128 stands for zero in the data rows.
What is the hidden score of each row? Scores go from 0 to 30, and 15 is about the middle. The score is a weighted sum of the row's numbers plus the product of two more (or one squared), each taken from its middle value.
{139,  87,  93, 158, 119,  85, 115, 144, 137, 144, 146, 125, 105, 151, 128,  84,  61, 135, 165} -> 23
{167, 145, 112, 160, 130, 114, 131, 155, 129,  88, 132,  70, 134, 119, 184, 133, 206, 157, 208} -> 16
{118, 179, 153, 139, 112, 102, 142, 136, 146, 101, 144,  79, 103, 168, 183,  81, 178,  93, 195} -> 13
{132, 109, 123, 111, 113, 154, 140, 139, 127, 120, 131, 137, 145, 131, 147, 168, 158, 145, 141} -> 14
{ 97, 124, 124, 112, 121, 134, 197, 112, 151, 175, 138, 189, 140, 135, 125, 107, 150, 115, 123} -> 6
{113, 136, 185,  82, 113, 104, 113, 159, 143, 140, 123,  91,  99, 134, 134, 121, 149, 106, 135} -> 15
{ 98, 109, 177,  87, 129, 141, 114, 120, 118, 133, 162, 129, 135, 113, 132, 212, 122, 151, 115} -> 21
{110, 137, 168, 100, 104, 141, 144, 135, 126, 130,  88,  99, 145, 131,  73, 180, 102, 100, 108} -> 24
{141, 110, 110, 148, 110, 158, 110,  57, 139, 111,  79, 128, 186,  78, 100, 138, 130,  93, 159} -> 16
{136, 116, 109, 125, 164, 124, 109, 110, 109, 123, 106, 191, 150,  94,  78, 170,  85, 146,  63} -> 12
{155, 153,  90, 150,  94, 159, 130, 114, 108, 149, 110, 100, 155, 100, 112, 153,  98, 102, 170} -> 23
{153, 128,  82, 185, 120,  96, 148,  95, 137, 113, 115,  93, 161, 110, 159, 134, 151, 105, 147} -> 18
{119, 109, 176,  78, 137, 148, 115, 110, 110, 125, 131, 121, 161, 133,  99, 129, 114, 122, 176} -> 17
{106, 105, 137,  68, 122, 195,  84, 135,  95, 150, 146, 165, 116, 121, 114, 148, 170, 137,  39} -> 10
{ 81, 146, 133, 109, 148, 124, 161,  75, 158, 133, 112, 150, 110, 128, 105, 115,  94,  99, 152} -> 15
{134, 152, 177, 116, 122, 130, 189, 138, 131, 109, 105, 122, 161, 148, 114, 134, 113, 121, 149} -> 14
{100, 116, 190,  76, 105, 152, 103, 186, 135, 115, 163, 110, 104, 184, 156, 140,  97, 153, 115} -> 18
{ 75, 161, 114, 137, 104, 125, 189, 104, 197, 130,  63, 113, 153, 103, 107, 156, 179,  78, 150} -> 14
{131,  84, 103, 148, 110, 127, 151,  98, 136, 143, 128, 142, 108, 122,  95, 171, 134, 135,  99} -> 15
{ 97, 133, 136, 125, 107,  82, 154, 123, 105, 108, 102, 110, 120, 112,  89, 106, 124, 101, 161} -> 19
{167, 138, 132,  91, 144, 141,  70, 153, 105, 137, 183, 137,  78, 155, 158, 134, 120, 159, 152} -> 10
{ 94, 147, 202,  76, 106, 149, 124, 156, 132,  85, 146, 148,  86, 196, 147, 108, 120, 131, 107} -> 15
{123, 126, 112, 135,  92,  98, 107,  69, 171, 122, 100, 119, 160, 129, 119, 183, 155, 106, 129} -> 20
{ 64,  78, 121,  71, 115, 137, 183, 115, 132, 122, 126, 205, 102,  87,  89, 172, 117,  83,  56} -> 13
{122, 138, 119, 124,  91, 111, 151, 136, 142, 136, 137, 123, 111, 150,  91, 103,  85,  82, 124} -> 27
{131,  39, 140, 122, 154, 182,  94, 195, 110, 143, 132, 133, 104, 138, 160,  97,  73, 175, 188} -> 8
{164, 110, 115, 141, 134, 127,  75, 112, 104, 141, 130, 107, 117, 101, 141, 136, 141, 161, 143} -> 14
{153, 129, 114, 140, 110, 123, 134, 102, 141, 118, 122, 123, 160, 100, 125, 130, 130, 112, 154} -> 18
{ 96, 176, 107, 135, 118, 162, 117, 104, 130, 149, 137, 133, 118, 142,  88, 147, 125, 124, 137} -> 16
{172, 175, 105, 152, 128,  92,  96, 166, 119, 100,  98,  54, 191, 129, 147, 131, 135, 158, 208} -> 17
{126, 177, 118, 127, 120, 125, 143, 142, 139,  85, 136, 110, 125, 138, 120,  94, 106, 128, 153} -> 15
{120, 167, 116, 157, 111, 123, 138, 102, 159, 111, 157, 102, 126, 170, 129, 129, 135, 125, 128} -> 19
{124, 123,  99, 161, 155, 157, 160,  94, 141, 103,  40, 128, 186,  45, 111, 177, 189, 123, 131} -> 15
{144,  83, 139, 138, 114, 121,  93,  81, 148, 117, 148, 146, 140, 174, 174, 121, 121, 177, 158} -> 15
{172, 155,  91, 128, 113, 144,  61,  86, 127, 119, 143, 133, 119, 141, 157, 151, 114, 129, 179} -> 11
{105, 186, 148, 113, 119,  82, 176, 135, 128, 136, 106, 101,  90, 103,  85,  93, 153,  96, 127} -> 17
{165, 137,  90, 183, 120, 161, 137, 110, 138, 111, 102,  92, 128, 118, 139, 133, 143, 116, 127} -> 18
{141, 156, 122, 139, 128,  82, 105, 129, 144, 104, 161,  93,  96, 145, 128, 109, 108, 112, 172} -> 16
{121, 171, 121, 173, 126, 113, 132,  95, 116, 130, 127, 106, 107, 112, 148, 119, 138, 115, 160} -> 20
{119,  96, 149, 110, 178, 181, 112, 136, 161, 201,  75, 139, 191, 152, 105, 113, 129, 158, 102} -> 13
{118, 145,  89, 177, 158, 115, 116, 110, 121, 127, 119, 149, 132,  82, 131, 120, 132, 102, 118} -> 9
{105, 138, 124, 146, 129,  94, 148, 143, 144,  67, 123,  98, 134, 118, 108, 107, 153, 121, 136} -> 12
{ 62,  95, 135,  70,  95, 164, 108, 151, 144,  63, 110, 144,  82, 114,  75,  91, 124,  97, 126} -> 2
{151, 151,  95, 146, 139, 114, 116, 147, 106, 143, 119,  94, 124, 102, 131,  91, 117, 140, 121} -> 12
{123, 146, 186,  93, 131, 110, 130, 147, 154,  86, 156, 124, 118, 225, 132, 116,  89, 169, 118} -> 18
{135, 159, 197, 138,  81, 121, 137, 150, 132,  90, 155,  72, 141, 176, 119, 171, 114, 108, 128} -> 27
{209, 139, 124, 113, 129, 126, 114, 164, 101, 147, 176, 143, 126, 164, 137, 145, 110, 185,  99} -> 18
{128, 114, 143, 133, 157,  67,  98, 156, 115, 155,  80,  95, 171, 106, 148,  80, 170, 183, 141} -> 12
{178, 111, 107, 107, 143,  96, 159, 161,  92, 139, 170, 186, 115, 169, 130,  81,  83, 188,  81} -> 13
{120, 126, 166, 112, 132, 196, 152, 133, 108, 124, 143, 121, 113, 107, 105, 144, 125, 152, 129} -> 21
{ 99,  84, 228,  48, 131, 140, 150, 148, 130, 137, 225, 158,  81, 181, 134, 197, 109, 152,  90} -> 13
{ 97,  85, 118,  70, 121, 135, 117, 150, 138, 117, 108, 202, 115, 145, 109, 146,  80, 122,  78} -> 10
{138, 153, 115, 160, 158, 119, 155,  93, 136, 141, 117, 174, 185, 167, 161, 137,  90, 156, 116} -> 18
{148, 140,  65, 190, 115,  82, 161, 148, 110, 115, 111, 107, 135,  77, 148, 118, 128, 145, 207} -> 17
{115, 106, 131, 142, 127, 131, 131, 150, 131,  84, 157, 126,  93, 134, 115, 132, 119, 109, 155} -> 11
{111,  87, 136, 117, 141, 156,  99, 165, 136, 141, 107, 153, 112, 106, 143, 111, 148, 154,  93} -> 7
{ 95, 136, 164,  97, 139,  83, 176, 153, 133, 147, 122, 137,  99, 133, 110, 135, 134, 128, 105} -> 11
{106, 124, 162,  86, 122, 133, 103, 152, 138, 101, 167,  84, 103, 173, 150, 157, 165, 141, 154} -> 13
{161, 141, 118, 134, 127, 148, 114,  98, 102, 112, 149, 157, 140, 121, 117, 122, 115, 100, 154} -> 15
{128, 155, 153, 113, 123, 117, 187, 142, 105, 107,  96,  96, 119,  97,  97, 183, 119, 125,  91} -> 29
{122,  85, 127, 117, 134, 173, 161, 109, 150, 107, 147, 138, 103, 171, 173, 113, 109, 136,  94} -> 15
{138, 106, 164,  90, 149, 134, 125, 101, 117, 140, 142, 129, 102, 101, 117, 117, 134, 129, 122} -> 15
{148, 179, 171,  58, 152,  84, 175, 210, 108, 165, 148, 119,  94, 197, 122, 108, 123, 170, 118} -> 13
{ 90,  75, 154,  95, 139, 177, 101,  71, 148, 138, 121, 155, 203, 118, 159, 145, 145, 131, 150} -> 11
{105, 118, 176,  92, 122,  99, 129, 207, 151, 145, 164,  90, 101, 189, 153, 151, 124, 162,  95} -> 17
{ 61, 112, 128,  84, 159, 153, 154, 175, 127, 176, 122, 164, 123,  96, 118,  88, 120, 105, 117} -> 6
{150, 183, 145, 113, 116, 143, 165, 155,  87, 135, 116, 113, 127, 105, 120, 196, 143, 131, 126} -> 26
{141,  82, 163,  76, 131, 173,  95, 182,  75, 123, 167, 171,  59, 137, 122, 117,  60, 179, 130} -> 16
{158, 137,  68, 171,  94, 131, 128, 137, 134,  94,  92,  67, 121,  92, 139, 106, 131, 103, 165} -> 14
{102, 130, 101, 135, 152, 165,  85, 107, 133, 192, 118, 152, 134,  84, 136, 134, 136, 137, 157} -> 4
{ 82, 104, 120, 119, 135, 112, 146, 104, 112, 116,  90, 156, 147,  76,  46, 136, 124,  82,  78} -> 13
{178, 111, 181,  81, 157, 116, 106, 210,  68, 169, 162, 102, 111, 177, 158, 153,  69, 195, 111} -> 21
{117, 143, 150, 165, 137, 138, 175, 115, 137, 136, 104, 123, 139, 113,  91,  95, 117, 120, 116} -> 15
{130, 118, 136, 105, 106, 161,  82,  99, 150, 211, 123, 114, 172, 163, 133, 206, 133, 122, 135} -> 26
{118, 150, 175,  99, 130, 106, 101, 124, 147, 116, 190, 116, 100, 181, 135,  91, 139, 145, 162} -> 14
{115, 118, 124, 135, 113,  74, 141, 119, 152,  96, 204, 148,  73, 181, 142,  86,  72, 128, 154} -> 19
{108,  48, 142, 107, 130, 108, 125, 163, 122, 154, 138, 159, 122, 150, 129, 178,  75, 114,  56} -> 14
{123, 119,  66, 200, 132, 122, 183,  98, 151, 132, 107, 158, 166,  89, 107, 155, 150,  91, 153} -> 10
{109, 116, 153, 109, 127, 119, 161, 123, 154, 150, 137, 146, 140, 167, 109, 134, 153, 142, 110} -> 9
{115,  76, 148, 119, 139, 160,  27, 122, 155, 165, 171, 172, 119, 170, 104, 117, 125, 141,  80} -> 9
{101, 117,  72, 151, 144, 136, 172,  87, 162, 144,  66, 160, 182,  66,  76, 164, 124, 110, 104} -> 15
{106,  67, 135, 111, 129, 135, 107, 104, 136, 131, 125, 162, 129, 103, 116,  98,  86, 139, 175} -> 12
{ 76, 102, 122,  92, 144, 123, 146,  85, 156, 145,  83, 167, 112,  68,  78, 106, 124, 108, 138} -> 8
{217, 151,  94, 167, 155,  88, 154, 153,  88, 137,  95, 125, 134,  84, 123, 114,  96, 182, 122} -> 19
{124, 145, 168, 116, 112, 125, 115, 140, 144, 109, 170, 105, 120, 205, 161, 117,  98, 125, 128} -> 20
{117,  85,  97, 129, 139, 112, 131, 112, 129, 152,  78, 129, 120,  58, 107,  98, 129, 133, 174} -> 10
{196, 182,  82, 127, 119, 180, 128,  86,  93, 186, 122, 143, 145,  99, 103, 139, 104, 124, 147} -> 23
{141, 123, 124, 143, 123, 138, 157, 131, 121, 100, 125, 121, 143, 120, 157, 137, 125, 123, 116} -> 20
{156, 152, 137, 139, 145, 109, 159, 130, 107,  96, 120, 116, 168, 116,  89, 142, 136, 160, 128} -> 18
{141, 122, 126, 120, 137, 145, 149, 110, 136, 117, 110, 131, 144, 122, 139, 187, 165, 121, 122} -> 14
{ 85,  83, 144, 100, 127, 172,  74, 129, 162, 141, 117, 160, 106, 175, 154, 154, 124, 158, 123} -> 8
{139, 134, 126, 114, 147, 134, 119,  81, 105, 129, 105, 140, 119,  82, 149, 124, 148, 145, 124} -> 20
{ 97, 142, 150, 108,  99, 139,  80,  82, 145, 117, 148, 181, 135, 143, 144, 151, 150, 133, 167} -> 13
{111, 115,  93, 190, 129,  94, 131, 131, 146,  87,  78, 123, 199,  88,  89, 123,  85, 117, 101} -> 19
{109,  51, 141, 118, 155, 102,  82, 123, 143, 139, 208, 142,  96, 150, 185, 100, 112, 164, 109} -> 8
{181, 157,  91, 146, 148, 136, 142, 134, 132, 110,  99,  88, 144, 117, 137,  87, 134, 128, 142} -> 12
{128, 160, 184, 121, 131, 114, 139, 143, 143,  91, 125,  88, 125, 140, 116,  89, 137, 144, 143} -> 16
{106, 114, 124, 124, 136, 144, 125,  46, 127, 150, 165, 196, 125,  87, 153, 107, 143, 122, 193} -> 11
{ 98, 130, 193,  86, 123,  78, 179, 123, 165, 138, 168, 165,  94, 163, 101, 119, 110, 121, 138} -> 10
{100, 107, 111, 171, 125, 121, 155, 105, 149, 106, 114, 156, 101, 103, 140, 145, 127,  82, 117} -> 13
{106, 161, 207,  69, 119, 148, 168, 145,  97, 126, 138, 136,  88, 118, 102, 185, 141,  93,  91} -> 24
{ 94, 111, 163,  76, 123,  91, 149, 155, 127, 101, 181, 142,  86, 187, 141, 100, 119, 119, 161} -> 10
{149, 156,  73, 161, 127, 169, 134, 107, 115, 163, 101, 101, 132,  84, 131, 151, 168, 101,  97} -> 16
{138, 157, 100, 144, 132, 120, 108, 168,  84, 152, 131, 120, 100, 119, 148,  88, 131, 159, 114} -> 12
{109, 132, 150,  98, 104, 134, 143, 117, 128,  73, 136, 159, 106, 167,  96, 128,  86, 109, 101} -> 17
{121,  88, 101, 145, 128, 154,  62,  94, 165, 136, 142, 112, 149, 158, 140, 140, 114, 114, 134} -> 10
{162, 131,  68, 181, 132, 150, 141,  89, 144, 130,  88, 111, 161,  64, 126, 126, 184,  97, 152} -> 11
{153, 207, 113, 179, 129, 115, 134, 117, 156,  92, 104, 102, 122, 116, 140, 147, 179,  98, 172} -> 13
{117, 143, 136, 107, 141, 104, 154, 128, 135, 140,  78, 120, 172,  99,  88, 147, 158, 129,  89} -> 16
{134, 195, 157, 105, 144,  58, 157, 128,  84, 119, 136, 116, 141, 175, 123,  79, 109, 136, 141} -> 24
{143,  71, 150,  94, 127, 200,  89, 131, 106, 142, 163, 134, 132, 143, 143, 173, 111, 107, 103} -> 17
{122, 119,  96, 151, 125, 134, 177, 129,  82, 117, 121, 114, 135,  81, 116, 104, 129,  88, 138} -> 19
{113, 140, 200, 102, 106, 125, 181, 140, 164,  89, 163,  81,  83, 193, 119, 169, 118, 119, 135} -> 17
{ 90, 123, 137,  65, 117, 124, 203, 146, 102, 139,  96, 195, 103, 123,  35,  99,  83,  95,  40} -> 14
{153,  89, 121, 155, 138, 151, 149, 139, 111, 161, 154, 128, 112, 155, 152, 122, 115, 165,  81} -> 15
{117,  85, 154, 131, 132, 118,  94, 151, 138, 156, 187, 130, 137, 177, 169, 148, 111, 148,  99} -> 16
{100, 127, 128, 111, 156, 164, 138,  83, 141, 109,  95, 153, 211, 121, 118, 128, 142, 121, 129} -> 11
{ 79, 126, 137, 116, 123, 130, 114, 111, 160, 127, 111, 145,  94, 135,  74, 117, 111,  77,  96} -> 12
{ 96, 104, 116, 154, 131,  94, 155, 136, 145,  90, 138, 131, 134, 135, 193, 121, 130, 120, 159} -> 13
{111, 150, 143, 118, 104,  98, 101, 137, 108, 116, 187, 109, 125, 140, 144, 123, 159, 125, 142} -> 16
{158, 166, 113, 137, 133,  90, 140, 167, 128, 103, 137, 107, 126, 168, 113,  97,  92, 145, 110} -> 21
{111, 149, 149, 119, 142, 150, 117, 101, 125, 137, 161, 152, 178, 138, 146, 146, 116, 113, 107} -> 17
{138, 123, 117, 143, 111, 150, 129,  83, 126, 105, 130,  92, 104, 138, 117, 129,  95, 104, 157} -> 21
{159, 141,  74, 160, 103, 169,  69,  79, 145,  87, 158, 127, 149, 120, 146, 173, 120,  95, 180} -> 7
{ 81, 101, 139, 112, 157, 109, 141,  90, 166, 106,  96, 180, 151, 121, 131, 100, 130, 135, 125} -> 6
{100, 140, 122, 152, 125, 172,  93,  96, 124, 153, 112,  85, 145,  81, 105, 170, 145, 119, 204} -> 10
{151, 136, 114, 132, 131, 149, 122,  76,  97, 166, 146, 150, 141, 106, 140, 142, 116, 137, 157} -> 19
{160, 135, 104, 139, 117, 152, 140, 122, 140,  95, 146, 139, 124, 150, 161, 120, 111, 121, 132} -> 15
{ 98, 121, 203,  74, 103, 125, 140, 152, 162,  71, 128, 119, 139, 191, 115, 140, 101, 121, 121} -> 17
{146, 105, 119, 113, 155, 125, 109, 136, 122, 213, 120, 128,  95, 128, 139,  91, 108, 151, 123} -> 13
{109, 176,  94, 174, 137,  51, 199,  94, 134, 119,  66, 105, 129,  55,  70, 109, 130,  76, 147} -> 20
{133, 158,  72, 209, 133, 166, 230, 130, 172, 143,  78, 112, 149,  68, 121, 103, 143, 112, 139} -> 12
{113, 121, 171, 122, 137, 125,  99, 155, 107, 164, 133, 119, 141, 138, 179, 157, 136, 149, 155} -> 18
{145, 157,  84, 183, 127,  79, 104, 132, 142, 167, 117,  65, 141, 106, 178,  75, 133, 120, 173} -> 16
{151,  98, 157, 134, 115,  56,  77, 161, 147, 141, 126,  38, 145, 152, 145, 107, 153, 163, 132} -> 20
{118, 139, 139, 127, 154, 146, 193, 124, 159, 134, 182, 159, 132, 142, 140, 144, 142, 139, 124} -> 8
{123,  87, 131, 132, 178, 148,  80, 137,  93, 184, 123, 158, 109, 123, 120, 126, 137, 151,  65} -> 7
{167, 135,  94, 141, 113, 187,  85, 127, 133, 107, 145,  80, 180, 136, 174, 169, 142, 104, 149} -> 11
{143, 147, 109, 123, 113, 188, 133,  98, 134,  70, 145, 126, 104,  99, 156, 100, 110, 118, 188} -> 14
{ 46,  72, 108,  82, 140, 164, 151, 149, 125, 156,  97, 184, 112,  57,  60, 155, 152, 104,  99} -> 3
{146, 113, 113, 151, 120, 122,  99,  86, 124, 137, 124, 112, 103, 108, 137, 116, 133, 142, 121} -> 17
{103, 126, 192,  88, 134, 114, 113, 164, 107, 152, 173,  97, 120, 173, 127, 126, 118, 163, 171} -> 20
{179, 177, 118, 138, 121, 165, 140, 206,  98, 150, 147,  94, 126, 141, 154, 171, 116, 170, 130} -> 21
{ 67,  70, 141,  95, 106, 136,  72, 170, 150, 163, 128, 120,  97, 118, 129, 154, 108,  99, 148} -> 9
{162, 184,  85, 197, 139, 141,  86,  90,  94, 177,  96, 115, 147, 104, 128, 117, 117, 119,  95} -> 17
{137, 116,  83, 176, 120, 140, 155, 102, 146, 123,  94,  71, 146,  85, 142, 137, 136, 112, 122} -> 19
{113, 153, 112, 102, 147, 150, 137, 110, 117, 102, 118, 144, 123,  98, 111, 153, 135, 105, 114} -> 11
{104, 161, 135, 120, 147, 126, 128, 157, 108, 134, 128, 146, 147, 120, 142, 218, 132, 152,  66} -> 18
{205, 149,  47, 176, 111, 113, 125, 157, 113,  80, 131,  72, 135, 102, 183, 166, 192, 131, 144} -> 19
{180,  88, 147, 109, 136, 122,  97, 117,  93, 136, 151, 143, 134, 159, 125, 142,  92, 158, 119} -> 17
{103, 112, 110, 157, 129,  81, 107, 153, 157, 117,  88, 123, 120, 102,  79,  89, 128, 118, 126} -> 12
{124, 168, 131, 118, 125, 173, 162, 164, 147,  80, 130, 152, 117, 163, 110, 152, 122, 125, 183} -> 9
{165, 140,  96, 173, 119, 128, 118, 153,  99, 168, 153, 145, 151, 112, 129, 127, 132, 131, 113} -> 18
{127, 136, 130, 133, 116,  95, 144, 155, 111, 106, 109,  80, 127, 118, 130, 135, 124, 131, 132} -> 21
{124, 155,  95, 144, 130, 127, 102, 123, 139, 140, 113,  95, 125,  97, 112, 148, 145,  95, 154} -> 9
{134, 152,  90, 177, 148,  51, 118, 118, 160, 138,  75, 103, 108, 108, 109,  38, 136, 139, 170} -> 15
{136,  95,  96, 136, 163, 139, 115, 130, 113, 181, 134, 168, 157, 104, 130, 166, 116, 123,  92} -> 11
{154, 154, 126, 160, 133, 124, 155, 155, 123, 125, 132,  89, 150, 144, 176, 172, 101, 104, 121} -> 23
{133, 140, 161, 129, 140,  76, 134, 140, 136,  91,  85, 119,  93, 145,  85,  75, 112, 149,  97} -> 12
{148, 164, 169, 140, 134, 144, 112, 182, 140, 117, 149, 116, 157, 144, 124, 152, 106, 139, 111} -> 19
{158,  96,  86, 168, 138, 136, 105, 185, 103, 106, 165, 129, 103, 135, 164,  87, 106, 170, 174} -> 8
{115, 135, 178,  75, 161, 122, 136, 222, 100, 181, 149, 101, 113, 175, 155, 130, 117, 169, 160} -> 14
{181, 134, 120, 110, 113, 129, 128, 143, 129, 107, 133, 122, 140, 179, 185, 109, 127, 150, 121} -> 15
{191,  65, 117,  94, 125, 140,  82, 130,  83, 188, 181, 139, 109, 139, 140, 126, 118, 195,  78} -> 17
{144,  95,  86, 163, 127, 150,  92, 116, 139, 138, 137, 128,  75, 116, 172, 174, 122, 136, 143} -> 16
{122, 112, 159,  85, 120, 133, 120, 114,  98, 136, 141, 144, 168, 125,  92, 184, 128, 156, 104} -> 21
{ 74, 136, 139, 103, 137, 115, 154, 123, 137, 153,  63, 133, 136,  87,  82, 148, 136, 123, 123} -> 15
{116, 139, 110, 185, 133, 160,  83,  90, 124, 131, 125, 134, 125,  90, 141, 131, 137, 102, 185} -> 11
{140, 167,  83, 172, 126, 129, 158,  60, 119, 126,  90, 104, 133,  89,  93, 135, 123, 104, 140} -> 21
{161, 141,  98, 159,  83, 143, 122, 154,  98, 123, 131,  62, 127, 128, 143, 133, 129, 112, 109} -> 23
{166, 137,  96, 153, 143, 158,  56, 149, 116, 146, 126, 121, 137, 116, 173, 132, 114, 147, 169} -> 6
{139, 181, 115, 145, 120, 103, 113, 136, 103,  97, 127,  90, 134, 113, 166, 127, 153, 137, 144} -> 17
{147, 116, 124, 124, 103, 119, 113, 133, 129, 105, 129,  96, 131, 139, 143, 195, 135, 120, 107} -> 22
{102,  88, 177,  75, 133, 137, 118, 155, 140, 109, 180, 130, 154, 189, 162, 145, 102, 161, 104} -> 15
{103, 114, 168, 143, 135, 110, 160, 144, 143, 127, 118, 148, 125, 154, 141,  98, 121, 129, 155} -> 3
{125,  93, 149,  96, 100, 146, 135, 160, 118, 162, 153, 125, 125, 171, 164, 143, 104, 160, 126} -> 20
{ 68, 137, 130, 117, 118,  90, 167, 143, 154, 132, 100, 141,  94, 123,  86,  89, 147, 116, 126} -> 11
{130, 135, 161, 106, 162, 101, 156, 140,  85, 112,  76, 120, 126, 116, 102,  89, 117, 146,  97} -> 17
{150, 176, 159, 138,  99, 182, 170, 113, 149,  90, 157,  95, 126, 159, 137, 204, 152, 130, 132} -> 25
{134,  98, 157, 122, 134, 144, 154, 139, 119, 111, 117,  95, 132,  96, 151, 157, 122, 113, 126} -> 26
{ 79,  87, 166,  69, 100, 171,  86, 155, 139, 134, 107, 139, 114, 161, 128, 166, 102,  90, 104} -> 14
{159, 126, 101, 125, 168, 140, 139,  79,  91, 133, 132, 254, 161, 117, 134, 185, 117, 142,  75} -> 8
{167, 105,  74, 139, 142, 129, 132, 119, 129, 176, 117, 150, 112, 114, 125, 166,  92, 141,  94} -> 16
{117, 138, 148, 127, 111, 133,  99, 131, 141, 103, 165,  95, 117, 159, 177, 143, 136, 108, 145} -> 17
{147, 139, 173, 140, 120,  98, 130, 116, 145, 137,  99,  86, 134, 132, 120, 103, 159, 119, 173} -> 13
{126, 127, 147, 131, 152,  72,  92, 139, 162, 158,  80,  85, 107, 119, 150,  61, 143, 136, 170} -> 10
{ 88, 177, 127, 151, 105, 130, 133,  79, 149, 117, 123, 115, 132, 126, 100, 123, 152,  73, 131} -> 17
